Each cloud below is a set of points, in no order, taken from a shape made of curves that can fork, meet and close up, bent smoothly into 6 dimensions.
After each cloud, say how many separate parts and how many independent loops its shape has (a theta shape has two loops).

zokad, 91 rows:
[[ 1.91  1.11  0.20 -0.92  0.15 -0.44]
 [-3.16  4.77 -0.05 -0.59 -4.65 -1.31]
 [ 0.17 -0.43 -0.32  1.36 -2.46 -0.96]
 [ 0.51 -2.97 -1.04  3.20 -1.77 -0.64]
 [ 5.20 -4.78  1.60  0.77  7.50  1.38]
 [ 0.44  3.66  1.41 -3.12  0.34 -0.12]
 [ 0.23 -0.67 -0.41  1.54 -2.36 -0.90]
 [ 1.46  2.22  0.94 -1.59  2.40  0.26]
 [ 1.30  2.22  0.60 -1.75 -0.26 -0.35]
 [ 1.66  1.50  0.28 -1.21 -0.28 -0.43]
 [ 0.33 -1.40 -0.76  2.13 -2.12 -0.80]
 [ 0.74  3.24  1.17 -2.70  0.00 -0.33]
 [ 5.19 -5.23  1.39  1.09  7.62  1.44]
 [ 1.52  1.71  0.36 -1.28 -0.25 -0.45]
 [-0.21  0.97  0.15  0.33 -2.75 -0.94]
 [ 1.79  1.16  0.21 -0.92  0.04 -0.35]
 [ 1.22  2.39  0.70 -1.95 -0.21 -0.32]
 [ 5.05 -4.40  1.93  0.50  7.12  1.32]
 [-2.40  4.05 -0.09 -0.45 -4.12 -1.24]
 [ 5.21 -4.58  1.77  0.65  7.42  1.32]
 [-1.67  3.15  0.01 -0.31 -3.62 -1.09]
 [ 5.10 -5.57  1.32  1.68  7.36  1.29]
 [ 1.51  1.86  0.35 -1.45 -0.35 -0.43]
 [ 0.35  3.72  1.57 -3.13  0.63  0.01]
 [ 5.16 -5.28  1.44  1.18  7.52  1.48]
 [ 0.30 -0.95 -0.57  1.84 -2.26 -0.89]
 [ 0.48 -2.77 -1.13  3.06 -1.82 -0.66]
 [ 1.22  2.61  1.11 -1.85  2.23  0.32]
 [ 0.35  3.74  1.50 -3.07  1.06  0.01]
 [ 0.50 -3.32 -1.00  3.28 -1.68 -0.65]
 [-3.32  4.88 -0.03 -0.70 -4.57 -1.34]
 [ 1.76  1.33  0.25 -0.94 -0.12 -0.44]
 [-3.84  5.25  0.21 -1.01 -5.03 -1.46]
 [-2.20  3.72 -0.09 -0.38 -3.91 -1.17]
 [ 5.52 -6.89  0.58  2.42  8.26  1.61]
 [ 2.19  0.80  0.22 -0.49  2.46  0.20]
 [ 0.51  3.59  1.42 -2.95  1.31  0.10]
 [-3.62  5.10  0.20 -0.91 -4.90 -1.44]
 [ 1.71  1.80  0.80 -1.27  2.49  0.34]
 [ 5.86 -7.10  0.50  2.21  8.63  1.73]
 [ 2.28  0.68  0.27 -0.41  2.27  0.10]
 [ 0.29 -1.50 -0.82  2.26 -2.11 -0.76]
 [ 0.31 -1.78 -0.88  2.56 -2.06 -0.71]
 [ 0.58  3.41  1.23 -2.83  0.06 -0.18]
 [-1.16  2.58  0.13 -0.20 -3.34 -1.07]
 [-2.63  4.29 -0.08 -0.49 -4.27 -1.34]
 [ 2.02  1.03  0.22 -0.85  0.54 -0.23]
 [ 0.04  0.50 -0.03  0.61 -2.73 -1.02]
 [ 4.85 -4.19  2.11  0.44  6.86  1.35]
 [ 2.30  0.70  0.25 -0.43  2.10  0.09]
 [ 2.20  0.76  0.20 -0.60  1.52  0.01]
 [ 0.15 -0.06 -0.18  1.10 -2.54 -0.90]
 [-0.49  1.37  0.17  0.15 -2.94 -1.01]
 [ 1.90  1.44  0.62 -0.91  2.65  0.34]
 [ 0.75 -4.00 -1.02  3.35 -1.63 -0.64]
 [ 0.61  3.46  1.44 -2.77  1.54  0.21]
 [ 5.59 -6.95  0.61  2.38  8.31  1.61]
 [ 1.08  2.62  0.82 -2.14 -0.17 -0.33]
 [ 5.26 -5.01  1.58  0.84  7.75  1.34]
 [ 5.33 -5.11  1.53  0.96  7.73  1.45]
 [ 2.30  0.67  0.24 -0.51  1.87  0.04]
 [ 5.86 -7.12  0.63  2.14  8.73  1.76]
 [-0.81  2.09  0.18 -0.17 -3.18 -1.02]
 [ 2.01  1.05  0.54 -0.63  2.56  0.24]
 [ 0.66 -3.73 -1.09  3.32 -1.63 -0.61]
 [ 5.29 -6.49  0.81  2.24  7.88  1.53]
 [ 0.09  0.20 -0.03  0.81 -2.56 -1.01]
 [ 0.35 -2.18 -1.01  2.72 -1.88 -0.78]
 [ 5.11 -6.18  1.04  2.06  7.59  1.41]
 [ 2.06  1.02  0.25 -0.86  0.64 -0.22]
 [ 5.32 -6.62  0.76  2.25  7.94  1.50]
 [ 0.93  2.81  1.27 -2.21  2.00  0.27]
 [ 0.28  3.77  1.54 -3.16  0.72  0.05]
 [-1.90  3.56  0.07 -0.39 -3.68 -1.13]
 [ 1.97  1.07  0.20 -0.90  0.32 -0.29]
 [-1.30  2.76  0.12 -0.30 -3.48 -1.08]
 [-3.50  5.01  0.08 -0.70 -4.73 -1.34]
 [ 0.77  3.19  1.42 -2.50  1.74  0.26]
 [ 2.23  0.95  0.41 -0.52  2.55  0.25]
 [-2.84  4.55 -0.09 -0.55 -4.33 -1.28]
 [ 1.72  1.31  0.21 -1.06 -0.22 -0.43]
 [ 2.14  0.88  0.21 -0.72  1.18 -0.10]
 [ 5.12 -5.40  1.48  1.35  7.42  1.34]
 [ 0.38 -2.57 -1.14  3.02 -1.89 -0.72]
 [ 2.11  0.89  0.27 -0.80  1.01 -0.12]
 [ 5.13 -5.98  1.12  1.93  7.50  1.31]
 [ 5.08 -5.52  1.35  1.52  7.32  1.30]
 [ 5.76 -7.03  0.47  2.33  8.54  1.67]
 [-0.63  1.69  0.22  0.05 -3.06 -1.06]
 [-4.00  5.29  0.33 -1.07 -5.10 -1.49]
 [ 0.91  3.03  1.00 -2.47 -0.11 -0.27]]
parts -> 3
loops -> 1

Difo (56 x 6):
[[ 2.53 -2.58  0.08 -1.99  3.67  5.09]
 [-1.65  2.29 -0.42 -0.10 -0.18 -2.23]
 [-2.23  0.32 -4.22 -0.50 -3.90 -1.63]
 [-1.61  2.19 -0.81 -0.41 -0.38 -2.48]
 [-1.84  1.03 -3.64 -1.16 -2.89 -2.09]
 [-1.75  0.82  1.35  1.16  0.84  0.51]
 [-0.22 -0.63  0.94  0.01  1.62  3.35]
 [-2.06  0.66 -3.99 -0.80 -3.43 -1.77]
 [ 3.18 -1.74  2.56 -2.53  6.34  4.79]
 [-1.49  0.51  1.17  0.95  0.97  1.03]
 [-2.11  2.18  0.43  0.58  0.23 -2.00]
 [-2.32  0.19 -4.28 -0.31 -4.08 -1.49]
 [-1.84  2.16 -0.29  0.07  0.07 -2.17]
 [-1.96  2.19  0.05  0.26  0.14 -2.16]
 [ 3.13 -0.94  3.93 -2.57  7.72  4.64]
 [-0.68 -0.26  1.00  0.39  1.21  2.69]
 [-1.47  1.70 -2.56 -1.27 -1.49 -2.43]
 [-2.18  1.85  0.72  0.91  0.39 -1.50]
 [ 3.23 -1.95  2.29 -2.57  6.09  4.81]
 [ 2.89 -2.54  0.65 -2.38  4.43  4.92]
 [-1.41  0.35  1.23  0.78  1.07  1.29]
 [-1.45  2.01 -1.44 -0.97 -0.84 -2.53]
 [-2.54  0.09 -4.54 -0.09 -4.48 -1.37]
 [ 3.13 -2.38  1.25 -2.42  5.13  4.86]
 [-1.40  1.73 -2.21 -1.38 -1.46 -2.42]
 [-0.36 -0.53  0.94 -0.05  1.59  3.19]
 [ 2.76 -2.55  0.57 -2.27  4.02  4.95]
 [-1.12  0.14  1.13  0.63  1.14  1.86]
 [-1.71  1.15 -3.32 -1.28 -2.66 -2.15]
 [-1.95  0.83 -3.79 -1.00 -3.25 -1.97]
 [ 3.12 -1.10  3.48 -2.59  7.26  4.83]
 [ 3.20 -1.46  3.03 -2.62  6.86  4.74]
 [-2.13  2.03  0.60  0.89  0.24 -1.78]
 [ 3.31 -2.16  1.71 -2.56  5.58  4.85]
 [-1.43  2.05 -1.25 -0.81 -0.57 -2.42]
 [-2.14  1.51  1.09  1.20  0.65 -0.63]
 [ 0.93 -1.62  0.46 -0.84  2.18  4.46]
 [ 2.17 -2.38  0.08 -1.71  3.12  5.10]
 [-1.55  1.37 -2.97 -1.37 -2.17 -2.35]
 [ 1.83 -2.25  0.12 -1.44  2.78  5.04]
 [ 3.16 -2.56  0.89 -2.33  4.82  4.94]
 [ 1.29 -1.86  0.31 -1.15  2.34  4.78]
 [-1.60  2.21 -0.92 -0.75 -0.60 -2.41]
 [-1.58  1.50 -2.77 -1.38 -1.97 -2.33]
 [-2.11  1.59  1.13  1.17  0.56 -0.99]
 [ 2.67 -2.60  0.25 -2.07  3.79  5.02]
 [-1.40  2.01 -1.95 -1.18 -1.10 -2.51]
 [ 0.18 -0.99  0.68 -0.26  1.75  3.73]
 [-1.99  1.24  1.30  1.19  0.67 -0.27]
 [-2.25  1.83  0.92  1.08  0.44 -1.30]
 [ 2.95 -0.52  4.54 -2.69  8.10  4.68]
 [-2.64 -0.09 -4.65  0.20 -4.81 -1.07]
 [ 2.12 -2.48  0.07 -1.88  3.28  5.00]
 [ 0.64 -1.35  0.40 -0.72  1.94  4.30]
 [ 1.48 -1.90  0.20 -1.14  2.59  4.83]
 [-1.81  1.01  1.20  1.19  0.81  0.15]]
parts -> 1
loops -> 0

san:
[[ 4.42  4.89 -3.40  6.69 -6.68  2.16]
 [ 3.30  5.79 -4.26  6.00 -5.92 -0.19]
 [-3.55 -1.75  2.07 -0.34 -1.58  0.79]
 [-4.77 -2.85  2.15 -1.53 -0.14  0.22]
 [ 4.07  5.35 -3.86  6.48 -6.35  1.04]
 [-0.92  1.45  0.09  2.22 -3.89  0.76]
 [-3.00 -1.13  1.86  0.06 -2.14  0.92]
 [ 0.48  3.49 -1.82  3.65 -4.71  0.06]
 [ 1.14  4.36 -2.66  4.29 -4.86 -0.19]
 [-5.95 -4.09  2.23 -3.02  1.96 -0.51]
 [-1.57  0.65  0.87  1.62 -3.47  0.82]
 [ 1.92  5.27 -3.55  5.12 -5.34 -0.53]
 [-7.02 -5.38  2.19 -4.26  4.04 -0.98]
 [-6.42 -4.60  2.15 -3.64  2.67 -0.71]
 [-5.67 -3.72  2.19 -2.57  1.31 -0.24]
 [ 3.77  5.62 -4.07  6.33 -6.10  0.45]
 [-6.62 -4.88  2.20 -3.84  3.30 -0.81]
 [-4.25 -2.40  2.11 -1.14 -0.74  0.40]
 [ 4.52  4.74 -3.27  6.74 -6.80  2.81]
 [ 2.23  5.48 -3.85  5.33 -5.33 -0.52]
 [-4.12 -2.23  2.19 -1.03 -0.86  0.35]
 [-6.89 -5.08  2.14 -3.98  3.53 -0.94]
 [-1.82  0.30  1.07  1.32 -3.21  1.06]
 [-3.19 -1.43  1.93 -0.11 -1.87  0.85]
 [ 1.70  5.01 -3.34  4.85 -5.16 -0.40]
 [ 2.98  5.70 -4.11  5.73 -5.71 -0.39]
 [-0.31  2.44 -0.79  2.93 -4.21  0.46]
 [-5.12 -3.25  2.25 -1.98  0.54 -0.02]
 [-2.49 -0.49  1.61  0.66 -2.69  0.91]
 [ 4.23  5.18 -3.77  6.49 -6.44  1.36]
 [-7.21 -5.64  2.19 -4.56  4.54 -1.11]
 [ 4.30  5.00 -3.63  6.64 -6.51  1.79]
 [-7.43 -5.91  2.30 -4.74  4.91 -1.12]
 [-5.45 -3.52  2.23 -2.41  0.97 -0.26]
 [-5.25 -3.46  2.12 -2.15  0.68 -0.11]
 [-4.00 -2.11  2.17 -0.88 -1.12  0.60]
 [ 3.46  5.75 -4.14  6.17 -5.98  0.10]
 [-4.52 -2.64  2.11 -1.45 -0.40  0.28]
 [-4.41 -2.55  2.15 -1.30 -0.48  0.31]
 [-5.06 -3.19  2.18 -1.88  0.33 -0.02]
 [ 0.59  3.80 -2.18  3.92 -4.74 -0.03]
 [-0.76  2.00 -0.34  2.60 -4.09  0.61]
 [-3.76 -2.05  2.07 -0.66 -1.35  0.62]
 [ 1.44  4.77 -3.01  4.58 -5.16 -0.34]
 [-2.69 -0.81  1.66  0.36 -2.41  0.92]
 [-3.64 -1.83  2.04 -0.60 -1.41  0.73]
 [-6.23 -4.44  2.19 -3.29  2.39 -0.64]
 [ 2.68  5.64 -3.99  5.55 -5.57 -0.46]
 [ 3.92  5.49 -4.16  6.37 -6.18  0.56]
 [-4.69 -2.78  2.16 -1.44 -0.25  0.27]
 [-4.84 -2.95  2.12 -1.71  0.10  0.12]
 [ 3.23  5.81 -4.18  5.90 -5.78 -0.22]
 [-2.17 -0.20  1.39  1.04 -2.93  1.00]
 [-5.94 -4.02  2.20 -2.78  1.67 -0.34]
 [-1.33  1.00  0.54  1.88 -3.67  0.80]
 [-0.06  2.89 -1.24  3.24 -4.42  0.30]]
parts -> 1
loops -> 0
